In the rows, zero is written as 128.
A single turn carries every row of the set below to another of its rows. Some are shown first; where does it send the rows asked next?
keb: [130 112 162 140 158 146 125 111 116 145 134 157 123 145  95 154 130 104
 106 138 130]
bukas: [131 104 130 120 136 136 101 124 116 160 161 130 136 127 106 119 115 116
  94 112 154]
mepe: [127  98 154 149 154 146 119 110 112 131 134 151 116 150 103 151 141 119
  98 138 123]
bimo: [115 129 102 160 127 120 140 155 120 106 107 133 135 148 130 130 127 141
 202 118 146]
lin: [156 130 129 178 156 136 135 129 135  98 129 148 124 134 107 147 138  89
 135 158 149]
Mag: [124 128 111 127 114 118 125 154 130 122 124 126 147 150 136 102 122 157
 178  84 143]
Visim: [155 131 114 136 126 133 105 140 150 116 152 126 154 115 116 109 109  95
 132 125 183]
digib: [163 121  93 152 127 124 117 151 145 115 147 120 142 121 110 110 123  95
 123 135 175]
zulub: [130  97 143 110 132 147  93 128 125 154 148 121 142 124 108 125 113 122
  96 114 157]
Kevat: [104 101 140 124 141 135 124 138 123 134 106 112 136 145 141 124 150 159
 160  84 122]
vefot: [158 131 133 154 144 136 127 125 146 103 112 153 127 145 111 149 124  85
 124 164 158]
Modon: [145 140 138 166 147 140 125 126 137  97 127 162 135 136 107 147 118  84
 147 157 167]
koneg: [117 120 106 129 115 118 127 146 138 119 127 120 149 150 137 102 132 150
 179  85 137]
fufud: [139 111 154 134 148 141 119 105 124 140 132 143 121 144 103 163 116 118
 103 154 127]
pugi: [158 124 103 140 130 131  98 134 144 109 138 128 136 127 127 113 115  94
 114 140 185]
sezo: [123 129 104 158 126 121 139 154 116 109 104 134 138 147 133 126 119 144
 201 121 144]
mes: [111 114 139 153 154 138 136 144 101 120  84 126 124 142 140 145 139 151
 183 119 129]
disov: [114 121 146 148 156 136 136 149 102 118  87 129 121 143 139 148 141 153
 178 113 129]
bifav: [118 105 168 138 152 153 113 116 111 135 122 159 123 145 100 162 121 113
 113 147 139]
Miv: [122 119 110 127 114 118 125 146 134 123 121 123 152 153 139  98 125 153
 178  87 136]
Nul: [136  89 119 122 125 135 100 131 123 148 154 122 133 134 105 114 125 126
  87 115 148]
rure: [113 111 147 120 138 134 120 139 119 133 109 121 135 149 142 119 142 167
 157  80 121]
Lirep: [154 129 103 146 135 130 108 145 134 124 150 132 142 118 112 108 115  85
 123 126 188]
Fizi: [103 111 135 153 153 137 139 146 104 120  89 126 122 143 135 151 144 149
 181 117 130]
Dep: [113 103 145 123 142 136 121 135 120 132 102 117 138 148 145 119 146 162
 159  86 119]
Gopu: [126 137 111 157 130 120 138 163 114 108 102 134 133 145 132 130 121 145
 199 118 150]
Gedon: [139 103 126 121 134 138  90 115 123 144 159 118 130 126 120 125 108 127
  93 129 155]
Luko: [151 136 134 164 156 138 132 133 133 111 121 160 131 135 104 143 132  74
 133 150 164]

Miv -> Dep
Visim -> zulub
koneg -> Kevat
Now these:
pugi -> Gedon
rure -> disov
keb -> Luko
Nul -> mepe

